500 stands for zero in the data rows.
Here is a table of points, one per row:
598,450,687,507,644,553,592,664,292,494,474,504,293,317,442,478,593,495,513,434,493,521,444,576,708,472,564,334,306,551,531,395
568,520,443,471,463,583,362,419,358,588,433,373,433,560,426,355,500,422,515,407,407,442,562,418,503,648,438,490,569,621,569,407
308,534,459,660,426,568,413,438,563,401,482,494,535,233,538,424,471,442,422,428,417,647,560,519,372,551,483,407,451,422,562,297
512,439,495,525,610,755,366,652,367,349,449,360,636,426,334,605,721,674,303,475,737,598,615,440,423,473,456,415,447,382,393,543
545,636,376,435,490,367,376,658,449,337,492,525,486,597,645,518,564,579,647,527,454,540,555,550,447,535,636,619,512,620,498,484
505,474,505,453,468,525,407,453,348,526,483,515,546,606,429,514,487,464,548,407,399,482,638,464,598,548,461,585,482,394,567,496
454,347,555,456,395,433,454,438,517,412,560,372,452,535,420,250,367,456,475,465,574,605,410,526,433,502,334,338,581,616,527,484
511,335,534,523,475,404,343,304,493,549,384,460,462,513,430,553,517,475,508,431,434,567,579,469,482,483,508,512,518,546,438,567
577,586,523,488,563,422,440,351,708,533,416,386,703,344,638,611,336,171,382,635,499,628,419,479,715,540,532,865,518,394,406,358
733,438,474,657,661,358,489,420,602,477,563,151,469,599,560,629,785,566,376,309,403,631,462,214,417,497,554,525,316,553,611,723
419,536,501,557,533,291,481,640,634,465,523,600,612,361,320,615,292,656,530,469,579,455,545,420,411,601,615,481,519,631,523,364
544,460,421,581,517,567,422,466,506,606,462,584,553,488,379,359,559,483,595,460,309,519,473,615,458,483,519,534,536,490,429,412
409,438,413,583,502,548,522,480,566,214,733,387,420,551,714,365,451,370,542,431,723,588,589,351,591,541,493,674,485,599,561,622
44,549,357,409,557,742,800,638,497,290,660,329,562,483,408,566,510,369,355,636,317,275,292,457,576,266,221,838,714,677,595,623
495,467,508,564,427,383,360,635,487,566,529,550,503,457,528,451,430,502,475,427,465,434,535,492,382,441,401,621,512,348,499,512
513,512,575,445,458,510,226,374,413,275,710,706,362,458,450,429,674,347,544,451,446,265,217,532,417,467,799,561,442,430,503,439
398,422,490,466,694,387,481,560,564,473,396,684,427,454,567,455,641,537,412,540,530,503,500,448,313,498,476,465,444,565,471,589
537,375,639,495,589,533,388,364,492,450,506,532,553,576,528,536,490,616,561,547,516,364,381,428,350,684,465,604,583,402,524,547
349,551,576,474,503,462,297,402,343,607,281,564,645,571,623,491,608,376,625,512,610,411,391,565,381,726,516,522,470,433,521,470
475,757,502,684,584,345,530,401,431,589,651,196,148,596,382,397,530,623,499,470,407,596,742,757,488,399,627,557,394,486,508,445
867,552,480,485,270,530,711,515,109,318,518,434,652,447,628,784,513,414,367,494,433,583,320,427,366,150,345,427,535,530,303,315
393,390,422,525,419,592,361,538,695,321,512,691,527,593,611,537,537,490,466,454,480,457,531,612,440,383,455,400,611,508,318,571
608,591,439,411,613,512,489,492,509,448,458,458,571,587,443,715,478,525,240,689,470,555,617,655,290,579,583,421,494,320,817,421
695,723,565,414,550,384,511,308,717,434,452,462,672,383,527,493,547,410,672,411,614,374,722,686,258,532,438,530,659,464,502,363
402,407,772,617,625,409,578,600,267,558,793,398,847,383,395,240,724,184,476,679,519,568,573,400,384,476,741,292,637,444,426,556
618,658,649,349,646,433,427,625,688,301,518,408,653,754,267,736,481,315,708,438,676,594,375,708,704,489,455,618,387,817,497,318
555,777,580,395,649,452,452,659,350,458,456,432,416,504,505,297,518,364,659,609,388,389,514,16,583,569,362,363,542,425,348,257
563,885,599,235,671,243,350,509,758,685,392,601,404,469,474,279,446,602,178,575,730,626,261,385,415,408,401,602,723,570,259,609
598,384,544,518,570,457,829,371,489,290,422,438,421,583,627,449,459,787,633,479,606,497,477,185,593,478,567,509,672,505,547,485
526,374,559,606,532,580,565,620,619,579,556,517,390,588,567,430,501,412,555,574,566,634,266,448,290,389,400,634,205,376,459,405
485,493,363,611,543,553,302,457,582,487,660,432,480,387,358,533,439,635,503,434,580,364,768,367,618,402,532,451,499,448,447,497
432,568,412,402,259,550,473,312,319,387,634,529,386,360,430,680,269,413,353,434,502,611,515,493,497,603,487,479,307,510,370,471
424,438,669,685,588,700,410,588,508,455,410,498,346,555,489,572,309,534,467,363,412,667,419,504,526,576,631,448,565,328,596,447
632,615,470,591,560,329,613,644,599,442,634,454,492,328,679,496,610,624,547,205,300,364,268,604,389,514,530,431,717,334,570,630
524,391,382,351,485,561,436,394,470,471,590,398,447,398,463,449,400,571,559,535,481,693,430,486,504,484,375,479,701,499,630,444
563,640,365,500,419,408,421,452,482,462,406,546,513,569,519,410,559,482,611,504,477,525,543,575,503,554,415,623,544,540,488,491
389,563,519,658,603,459,374,534,533,403,569,619,571,411,527,459,319,469,569,589,472,544,513,505,524,599,503,494,340,550,499,519
509,655,491,939,416,708,655,384,529,517,662,472,451,624,389,614,447,475,326,521,519,258,331,459,326,407,560,534,706,558,439,475
482,382,531,551,427,336,550,371,355,611,350,477,440,434,565,565,495,535,443,511,385,460,516,558,495,504,359,649,538,504,475,426
454,490,449,362,721,837,564,685,331,547,441,493,513,297,869,552,469,400,536,135,410,337,576,473,446,613,537,743,407,609,357,496
564,510,544,673,655,626,485,336,438,348,233,511,593,541,395,498,552,623,415,578,594,465,400,562,514,570,425,468,636,445,631,395
635,704,691,736,242,546,514,641,438,488,449,561,468,183,472,456,703,587,664,590,632,481,399,529,719,774,519,592,347,507,719,758
433,859,800,274,640,493,411,410,497,897,652,327,704,392,673,721,570,819,470,550,459,605,458,614,507,468,527,441,371,575,613,599
392,373,533,458,455,560,479,485,524,563,476,518,611,578,625,502,398,479,501,528,421,660,460,512,512,646,526,503,620,497,500,517
482,532,517,313,669,349,543,483,557,617,467,563,355,603,353,612,563,512,535,394,402,555,536,330,593,651,554,610,639,432,469,432
453,331,497,476,392,553,636,489,636,580,682,412,425,364,411,431,367,570,529,443,363,390,548,472,519,434,346,540,477,476,608,492
437,500,365,283,435,596,615,700,514,401,576,634,677,530,564,474,358,448,307,332,551,632,370,494,328,688,394,444,454,498,551,620
168,477,434,384,0,655,710,666,648,517,406,118,239,641,668,489,769,540,640,683,600,594,472,510,271,568,741,381,551,425,320,413
551,383,639,521,633,549,616,667,585,455,367,488,594,708,561,490,357,397,564,552,587,272,521,679,527,419,481,328,343,573,647,514
327,562,751,522,476,197,400,630,626,394,430,498,354,436,551,577,738,581,227,480,448,413,476,539,761,513,257,342,335,462,271,282
316,566,237,530,360,747,608,375,806,641,680,691,706,556,602,546,725,553,468,386,581,486,477,185,552,435,401,457,373,574,727,119
432,637,552,373,472,325,643,289,465,448,371,584,503,541,481,442,596,385,329,261,499,530,639,640,704,463,476,157,484,554,684,851
392,311,617,358,408,487,444,366,362,570,648,617,327,527,649,625,417,531,552,533,395,656,321,476,536,441,622,559,606,493,557,421
498,525,495,667,445,490,527,609,470,567,462,543,583,738,496,544,447,513,615,491,485,652,496,533,551,580,351,430,464,438,459,613
369,503,541,580,269,486,360,480,464,365,515,702,550,622,437,450,582,620,500,421,439,419,497,488,467,375,404,661,491,723,592,491
844,398,484,519,366,495,310,616,745,537,513,595,570,424,450,847,447,396,551,678,324,499,470,307,587,513,611,323,560,598,452,714
428,491,373,713,772,565,415,593,452,616,607,531,480,325,743,533,646,571,565,759,522,577,626,745,634,459,292,412,673,437,513,480
496,634,590,451,611,479,662,430,598,490,282,662,582,452,292,515,504,346,528,459,351,661,548,407,530,325,774,448,511,387,523,487
443,349,510,551,485,504,473,531,415,626,446,620,534,578,331,517,549,698,521,411,441,506,504,552,497,350,560,656,551,462,433,481
446,432,556,527,384,517,654,483,670,365,465,310,652,444,467,269,424,549,570,598,237,521,401,575,650,566,581,633,517,288,506,505
558,469,411,566,446,501,366,487,392,500,553,472,497,587,430,364,417,573,505,537,516,593,454,484,440,528,388,551,479,475,617,541
275,456,255,352,656,288,349,510,410,670,368,240,652,653,299,784,264,443,535,652,558,117,308,570,522,419,582,337,389,485,522,598
505,528,375,679,486,327,566,435,383,558,413,641,348,457,579,630,597,320,500,761,545,451,568,393,594,481,344,551,615,393,541,470
538,424,457,560,420,374,563,587,401,536,442,621,712,623,500,373,344,553,356,494,417,648,592,568,507,414,632,506,374,513,485,484
587,521,279,474,626,379,530,447,732,657,404,485,310,473,503,443,593,218,608,388,361,520,428,658,486,377,445,201,241,428,695,536
792,586,509,379,426,666,745,615,444,714,907,729,323,555,344,539,379,429,329,485,744,349,513,595,484,779,439,575,580,389,543,378
387,499,415,335,453,523,574,552,539,501,747,522,557,557,451,415,579,582,520,721,364,527,678,431,623,579,637,510,397,472,453,576
500,858,628,414,418,634,411,517,466,640,171,432,514,454,651,384,155,498,507,524,676,261,535,419,592,119,700,392,385,363,616,623
610,497,366,532,583,506,430,634,450,392,396,528,468,625,566,551,401,514,523,571,442,564,689,404,347,466,443,558,432,455,525,520
503,301,376,298,418,638,620,573,685,386,397,450,431,246,280,511,684,532,480,478,618,455,691,684,502,512,643,628,468,334,387,604
619,615,466,371,568,499,374,441,432,462,578,567,452,711,689,328,751,564,455,475,518,581,524,641,651,237,526,579,555,339,579,564
497,229,513,351,404,654,447,557,642,415,415,542,253,530,509,412,547,433,352,814,498,438,524,444,517,493,517,538,466,531,737,590
606,381,639,475,484,426,499,485,442,539,482,286,429,353,618,478,461,509,440,434,528,419,626,437,292,566,406,543,470,670,526,329
509,333,414,455,488,381,507,564,431,525,549,502,551,588,409,410,474,464,486,472,516,524,540,533,474,447,480,652,474,442,459,541
522,585,605,701,629,566,723,112,454,509,502,596,532,698,625,595,449,377,276,582,496,382,644,576,502,732,566,478,273,615,150,685
427,421,403,502,377,391,545,545,368,560,450,530,583,531,408,452,445,528,587,553,612,526,399,445,393,542,302,474,527,504,532,537
These points spread out most along one direction. Take the direction at right angles to it along which they spread out most. Go by this last direction. Where along it does each point below lie, from 0 to 99? The average is 50, and the first point in the table lies past the average. One standard deviation of the points above along it is 16.
560,389,568,649,354,471,342,756,474,718,476,357,506,544,665,620,476,248,257,337,661,409,611,556,782,523,742,461,848,727,642,516 47
571,448,577,555,458,402,524,609,587,734,336,607,521,610,466,430,463,473,509,463,392,389,656,437,358,578,481,565,563,676,417,446 42
452,625,279,660,698,580,580,496,393,528,457,550,250,371,378,505,456,506,646,570,464,766,491,596,493,591,642,396,618,686,330,626 64
570,471,599,269,384,860,543,441,524,511,431,392,481,437,300,276,689,672,579,600,207,492,481,582,496,562,343,390,495,817,410,557 66
441,526,714,348,539,450,537,452,555,354,659,728,508,524,631,675,286,573,746,617,492,405,697,614,425,302,594,217,521,536,593,484 46
596,555,442,539,562,480,517,610,471,592,424,540,470,544,376,505,473,587,603,450,430,506,484,394,444,491,450,550,493,482,405,612 47
293,408,572,466,407,517,760,364,420,588,430,594,490,359,399,676,604,470,698,405,800,620,439,338,448,303,387,700,527,574,661,526 42
530,460,391,413,458,457,529,460,431,411,490,532,554,507,504,549,409,615,563,543,545,486,633,595,527,624,504,631,506,436,490,505 46
643,309,605,588,629,541,434,384,579,598,578,495,453,395,517,379,440,477,667,555,732,496,463,554,477,297,396,559,429,562,301,586 50
431,447,562,550,468,392,505,428,479,455,494,592,451,474,447,473,414,630,519,441,485,403,502,513,558,669,480,434,394,403,403,586 57
490,415,431,469,373,686,506,433,556,529,640,456,612,653,474,520,476,456,627,310,671,494,485,528,757,532,414,257,530,135,178,540 53
667,365,126,508,533,420,652,416,408,555,461,499,600,374,665,290,517,774,381,547,645,427,286,597,731,531,903,305,359,712,440,280 60
